In the data rows, 128 means zero.
Some points, one per row:
[152 133 165  98 111  93 123 167 143 141 159 140 105 122 163  79 150 128 147 169 114 133 133 170 129 132 101 127 114 160  96 138  85 155 156 133 135 204]
[103 169 105 121  95 128 107 118 125 113 120 168 129 148 101 112  72 134 123 121  92 136 100 104  71  69 167 123  67 124 121 137 103 170  99 158 130 139]
[207 113 160 160 156  45 183 145 143 143 164 161 156 116 146 159 159 146  96 194 146 137 136 174 169 135 166 150 140 187 104 197 133 193 148 166 106 176]
[125  96 143 158 193 122 153 116  81 117 179 115 118 119 139 187 122 132 137 174 155 173 120 141 121 126 106 166 131 154 161 167 146 142 142 191 118 142]
[126 159 118  87  99 165 100 177 165 121 113 140 118  91 135  95 150  82 109  78 139 105 134 107 118 130 110 116 153 115 141  93 110  89 141  90  89 144]
[123 151 162 119 123 130 120  99 107 132  86  88 163 162  96 138 108 132 153 150 111 122 118  93 142 154 143 105 120 177  78 120 125 132 143 142 146 124]
[156 169 173 226 164 164 138 133 158 115 120 108 109 138 140 188 177 237 117 160 112 132 130 125 167 138 170 127 128 156 171 128 159 161 162 157 106 141]
[ 79 120 143 199 124 199 139 156 147 136 125  73 111 127 132 163 147 159 110 129 115 187 147 131 162 163 141 167 154 169 130 151 221 123 191 141 132 138]
[164 135 105  76 119  81 133 174 154 103 125 160 128 120 109 112 105  76  95 101 153 152 142 143 170 150 138 124 139 115  94 146 164 144 157  95 114  94]
[112 186 134 107 111 161  80 151 151  92  91 108 114  94 153  81 152 150 123  97 100 135 120 108  82 121 141 125 166 110 145  94 145 105 194 107 146 119]
[ 96  96  92 127 137 109  79 126 140 187 142 138 116 137 138 127 167  59 155  54 117  63 162 128  62 142 104  60 164  75 234  99 111  89  90  82 162  90]
[117 125  68  87 125 113 150 110 134 146 113 185 131 126 141 116  67 123 122 134 134 101 106 154  68 102 128  98  95  93 159 153 102 120  77 104 122  69]
[ 98  98 108 165 166 107 143 124 132 153 160 131 121 123 137 126 174 117 142 130 122 145 182 151 132 152 111 121 142  99  96 149 131 144 144 123 135 125]
[ 75 130 102 134 151 155 129 150 140 129 146  96  92 106 120 129 167 159 123  80 138 100 133 123 118 149  80 140  93  77 184  86 117  94  89 123  92  65]
[112 130 138 116 123 182 138 117 120 123 127 107 118  96 142 133 107 114 137 126 138 135 148 150  91 111  84 161 126 145 145 123 165  96  99 126 155 124]
[131 102 105  76  74  86 103 159 143 138 144 162 141  94 105  64 128  30 106  97 123 124 156 132 159 138 108 137 138 135 104 100  97 151 117  91 112 177]
[121 141 105  87  91  89  79  98 129 167 107 191 129 140 103 104  73  42 145  77 138  87 106 108  76  96 124 107 131  87 136  95  85 116  70  91 126 183]
[ 96 137 112 119 112 228 134  94  95  79  69  84 151 140 121 133 108 206 104 127 102 135  70 117 144 134 138 161  66 131  69 128 141 108 132 164 102  75]
[105 146  74 125 102 138 124  93 131 127 115 148 111 144 124 124  94 177 139 133  97 111  81 121  65  94 145 100 100  80 177 112  99 118  94 101 130  75]
Here are 10 more points, each followed by its number:
[ 98 142  99 158 109 181 106  87  88 109 117  86 122 144 118 130 105 196 147 110  78 128  97  78  73 116 146 101 100 102 160  96 112  97 139 104 172  89] 0
[125  80 163 137 143  67 129 121 140 171 172 115 138 160 132 116 167  85 131 140 155  97 141 136 131 133  85  88 105 148 112 134 111 117 100 139 158 173] 1
[114 164  93 152  89 170 157 122 134  68  78  96 130 148  91 146  72 236 130 174  81 145  83 139 128 108 181 128  77 118 121 136 136 123 134 138 140  89] 2
[107 139 153 218 156 170 117 115  89 127 143  73 131 135 111 181 142 182 129 160 120 104 130  97 123 131 120 141 135 151 136 103 135 104 135 185 142 141] 3
[140 118 130 124 132 144 133 107 128 114 148  86  94 103 122 122 176 107 156 110 135 108 138 125 122 113  92 132 140 103 130 101  99 107 105 122 143 141] 4
[121 158 101  89 128  75 153 111 146 149 134 172 119 173 146 111 134 124 135 137 142 109 128 146  99 105 127  93 101 103 125 126 110 108 103 105 154 121] 5
[103  96 145 181 141 109 103 127  88 123 152 104 135 126 100 120 156 152 150 176 120 136 153 126 155 135 120 129 131 133 123 124  91 158 133 136 153 126] 6
[131 148 130 178 139 206 183 185 140  55 126  87 128  97 128 163 142 255 142 166 125 187 111 147 205 145 179 169  78 131  93 158 147 144 220 186  74  74] 7
[224 112 163 116 177  56 164 113 101  68 193 140  30  95 192 191 120 124  93 144 121 197  89 216 106 109 165 151 163 157 204 184 137 250 137 177 102 165] 8
[156 147  78  47  84  94 122 168 168 124 170 170  86  97 134  73  91  35 115 107 126 111 136 128  97  99  79 129 122 101 112 127 130 104 112 103 109 135] 9
Which two of these numbered points are nearest to each point below, looking only along the 5 directions in which the first points spread most? Their numbers follow each, nearest first.
[134 120 128 101  99  35 140 135 164 191  82 182 148 124 127 108  93  11 100 103 147 100 110 109 156 143 121  90 134 139  74 119 115 121 102  87 120 116] > 9 5
[162  57 178 197 202 106 174 122  61 103 190 100  63 146 188 238 158 157  96 170 131 213 110 159 158 150 132 209 189 155 213 200 193 191 145 222 108 147] > 8 3
[147 198  87 143 113 161  99 151 143  55 151 121 120  98 114 113 169 181  90 109  18 211 114 112 168 103 176 219 178  78 150 121 179 197 200 143 107  95] > 3 6
[175 143  79 225 153 165 135 182 125  22 152 103  93  87 115 137 170 209  80 122  48 249 103  94 248 148 217 230 235  82 112 116 223 243 255 132  95  51] > 7 3
[162 118 122  66 127  45 158 109 150 158 106 205 139 155 112  94  75  16  88 128 160  88 119 117 137 101  72  98 139 121  68 121 116 111  76  90 102 142] > 9 5
[131 166 124 165 116 179 157 107 132  97  49  94 176 128 129 146  87 252 123 191  85 167 101 117 143 129 185 127 118 139  61 128 141 133 167 135 118  49] > 2 7
[110 147 129 163 117 151 119 101 134  86  61 129 137 154 129 114 103 224 139 159  95 146 103 144  96 108 186  80 112 107 123 120 113 140 144  98 169  88] > 2 0
[190  68 172 162 182  56 208 117 105 141 165 119 115 140 175 139 177  62 111 143 150 207 169 161 203 177 131 175 249 161 179 187 204 190 164 135 135 185] > 8 1
[227 141 197 224 175 160 193 130 106  28 141  99  95 105 151 202 132 255 129 178  99 206  98 150 170 140 218 197 159 191 109 190 164 230 213 226  93 126] > 7 3
[104 103 112 150 143 136  93 133 111 157 161  98 145 118 128 128 160 133 152 102 127  87 149 105 132 139 102 106 109 108 141 113 109 122  99 115 153 123] > 4 6
[131 140 125  66 106  77  95 105 156 166 111 189 145 140 100  92  91  40 133  76 188  81 131 107 126 116 108  76 123 104 128  99  96 115  71  98  82 138] > 9 5
[131  84 152 157 150 119 145 142  80 151 192 107 129 106 147 138 154 147 141 157 147 141 167 129 120 138 132 131 104 192  92 153 119 134 136 155 153 120] > 6 1
[160  87 165 179 164  78 155 183 149 148 157 126 119 115 156 165 148 145 121 152 182 114 133 175 179 154 151 112 112 178 117 147 109 148 144 138 106 146] > 8 6
